[[-7.63 -0.34 -3.29 -0.59 -8.34  2.54  1.32 -6.46 -6.56]
 [-8.34 -7.58  5.05 -7.91  0.11  3.29  5.64  4.51  0.94]
 [ 2.33 -0.90 -4.85  0.85 -0.12  5.28  8.05 -0.44  0.67]
 [ 4.43 -2.18 -5.72 -1.67  7.17 -4.36  2.99 -3.48 -5.33]
 [ 3.59 -5.06  2.22  4.95 -6.94 -3.61 -5.97 -6.42 -3.50]
 [-3.15 -7.91 -3.93  2.10 -0.85  4.65 -7.52 -5.93 -1.57]
 [-5.81 -8.12  6.22  3.53  5.51  7.58  5.84 -5.63  4.31]
 [ 2.43  2.10  7.63  4.79  8.28  6.75 -2.29  1.52 -2.95]
 [ 3.12 -3.61 -8.14  8.01  2.10 -3.81 -1.71 -1.21  2.71]
 [-0.39 -8.20  2.11 -4.18 -5.28  7.96 -7.64  6.13  3.63]]
=>
[[-0.39 -8.20  2.11 -4.18 -5.28  7.96 -7.64  6.13  3.63]
 [ 3.12 -3.61 -8.14  8.01  2.10 -3.81 -1.71 -1.21  2.71]
 [ 2.43  2.10  7.63  4.79  8.28  6.75 -2.29  1.52 -2.95]
 [-5.81 -8.12  6.22  3.53  5.51  7.58  5.84 -5.63  4.31]
 [-3.15 -7.91 -3.93  2.10 -0.85  4.65 -7.52 -5.93 -1.57]
 [ 3.59 -5.06  2.22  4.95 -6.94 -3.61 -5.97 -6.42 -3.50]
 [ 4.43 -2.18 -5.72 -1.67  7.17 -4.36  2.99 -3.48 -5.33]
 [ 2.33 -0.90 -4.85  0.85 -0.12  5.28  8.05 -0.44  0.67]
 [-8.34 -7.58  5.05 -7.91  0.11  3.29  5.64  4.51  0.94]
 [-7.63 -0.34 -3.29 -0.59 -8.34  2.54  1.32 -6.46 -6.56]]

[[ 7.91 -4.32  4.30]
 [ 7.13 -3.94  4.22]
 [ 6.55 -1.21  3.18]
 [ 7.74 -0.96  2.90]
 [ 7.32 -1.69  4.01]
 [ 6.71 -1.43  3.71]
 [ 7.12 -0.35  3.74]
 [ 5.09 -2.81  3.03]
 [ 6.21 -1.74  4.66]
 [ 6.44 -3.72  4.25]]
=>
[[ 6.44 -3.72  4.25]
 [ 6.21 -1.74  4.66]
 [ 5.09 -2.81  3.03]
 [ 7.12 -0.35  3.74]
 [ 6.71 -1.43  3.71]
 [ 7.32 -1.69  4.01]
 [ 7.74 -0.96  2.90]
 [ 6.55 -1.21  3.18]
 [ 7.13 -3.94  4.22]
 [ 7.91 -4.32  4.30]]

[[-2.43 -2.95 -4.29]
 [ 2.08  1.81  6.82]
 [-0.11  5.69  1.85]
 [ 0.35 -3.98  1.50]]
=>
[[ 0.35 -3.98  1.50]
 [-0.11  5.69  1.85]
 [ 2.08  1.81  6.82]
 [-2.43 -2.95 -4.29]]

[[-4.70 -0.86  1.24  4.10  2.66 -2.82  2.87 -1.95 -1.39 -8.10  2.71  0.47]
 [ 4.17  0.63  5.08  4.15  0.20  1.21  7.17  5.01  5.27  3.52  2.92 -1.44]
 [ 1.91  4.48  4.01 -5.96 -0.35  0.93 -2.42  0.10  5.05 -2.94 -4.80  1.86]]
=>
[[ 1.91  4.48  4.01 -5.96 -0.35  0.93 -2.42  0.10  5.05 -2.94 -4.80  1.86]
 [ 4.17  0.63  5.08  4.15  0.20  1.21  7.17  5.01  5.27  3.52  2.92 -1.44]
 [-4.70 -0.86  1.24  4.10  2.66 -2.82  2.87 -1.95 -1.39 -8.10  2.71  0.47]]

[[-0.22  0.19 -0.60 -0.07]
 [ 0.19  0.82  6.20  3.03]
 [-0.10  1.39  7.37  3.94]
 [ 0.52 -0.10  3.08  1.10]
 [ 0.53 -0.13  2.96  1.05]
 [ 0.48  0.16  4.39  1.80]]
=>
[[ 0.48  0.16  4.39  1.80]
 [ 0.53 -0.13  2.96  1.05]
 [ 0.52 -0.10  3.08  1.10]
 [-0.10  1.39  7.37  3.94]
 [ 0.19  0.82  6.20  3.03]
 [-0.22  0.19 -0.60 -0.07]]

[[ 0.38  0.69  0.66  1.58  0.26  0.17 -1.48  2.39  0.75 -7.49  1.20 -0.20
   0.40]
 [ 0.77 -1.55  0.62 -3.42 -0.16 -2.15  2.79 -1.03 -1.73 -2.33 -1.06 -0.24
  -3.35]
 [-1.19  0.39  0.67 -1.26  0.29 -1.76  0.73 -0.46 -0.03 -0.30 -0.14  0.22
  -1.15]
 [ 0.08 -0.93 -3.54  1.99 -0.27 -0.65  0.05 -0.33 -0.57  0.27  0.31  0.50
  -0.30]]
=>
[[ 0.08 -0.93 -3.54  1.99 -0.27 -0.65  0.05 -0.33 -0.57  0.27  0.31  0.50
  -0.30]
 [-1.19  0.39  0.67 -1.26  0.29 -1.76  0.73 -0.46 -0.03 -0.30 -0.14  0.22
  -1.15]
 [ 0.77 -1.55  0.62 -3.42 -0.16 -2.15  2.79 -1.03 -1.73 -2.33 -1.06 -0.24
  -3.35]
 [ 0.38  0.69  0.66  1.58  0.26  0.17 -1.48  2.39  0.75 -7.49  1.20 -0.20
   0.40]]

[[ 2.00  0.43 -4.61]
 [ 0.84 -0.10 -3.80]
 [-2.08 -1.27 -6.01]
 [-3.62  1.47 -5.82]
 [-3.10 -0.26 -5.07]
 [-3.47 -4.21 -4.83]
 [-4.22 -4.70 -6.32]
 [-2.24 -3.48 -2.29]
 [-1.44 -5.93 -7.39]]
=>
[[-1.44 -5.93 -7.39]
 [-2.24 -3.48 -2.29]
 [-4.22 -4.70 -6.32]
 [-3.47 -4.21 -4.83]
 [-3.10 -0.26 -5.07]
 [-3.62  1.47 -5.82]
 [-2.08 -1.27 -6.01]
 [ 0.84 -0.10 -3.80]
 [ 2.00  0.43 -4.61]]

[[ 0.01 -0.82  1.87  2.34]
 [ 0.15 -1.97  1.87  2.34]
 [-0.28  0.79  1.87  2.34]
 [ 0.01 -0.82  1.87  2.34]
 [-0.08  0.18  1.87  2.34]
 [ 1.43 -5.86  1.82  2.43]
 [ 0.01 -0.82  1.87  2.34]
 [ 0.01 -0.09  1.87  2.34]
 [ 1.06 -4.73  1.87  2.34]
 [-0.91  2.70  1.87  2.34]]
=>
[[-0.91  2.70  1.87  2.34]
 [ 1.06 -4.73  1.87  2.34]
 [ 0.01 -0.09  1.87  2.34]
 [ 0.01 -0.82  1.87  2.34]
 [ 1.43 -5.86  1.82  2.43]
 [-0.08  0.18  1.87  2.34]
 [ 0.01 -0.82  1.87  2.34]
 [-0.28  0.79  1.87  2.34]
 [ 0.15 -1.97  1.87  2.34]
 [ 0.01 -0.82  1.87  2.34]]
---
[[ 6.79  5.52  7.26 -3.71  0.53]
 [ 1.90  2.45  0.40  2.65 -1.33]
 [ 3.35  3.61  2.36  1.86  1.27]
 [ 2.26  3.61  1.87 -6.49 -0.96]]
=>
[[6.79 5.52]
 [1.90 2.45]]

[[ 0.94  6.88 -3.11  3.68]
 [ 2.18  4.12  3.51  1.47]
 [ 1.27  7.29  1.20 -1.61]]
=>
[[0.94 6.88]
 [2.18 4.12]]

[[ 0.47 -1.65 -2.01  3.36 -5.93]
 [-0.55  2.41  0.93 -0.24  2.90]
 [-0.43  1.72  0.71 -0.09  1.99]]
=>
[[ 0.47 -1.65]
 [-0.55  2.41]]

[[ 4.31 -0.29 -0.68]
 [-6.06  0.47  1.13]
 [ 0.57 -0.76 -1.98]
 [ 3.48  0.85  2.30]]
=>
[[ 4.31 -0.29]
 [-6.06  0.47]]

[[ 6.44  0.57 -0.84  3.01]
 [ 0.97  4.61  0.78  5.37]
 [ 8.25 -0.49 -4.70 -1.81]
 [-3.98 -0.86  0.89 -0.39]
 [ 0.47 -6.87  0.98 -2.43]]
=>
[[6.44 0.57]
 [0.97 4.61]]

[[ 0.69  6.79]
 [-0.69  6.80]
 [ 3.31  5.94]
 [ 2.03  6.49]]
=>
[[ 0.69  6.79]
 [-0.69  6.80]]
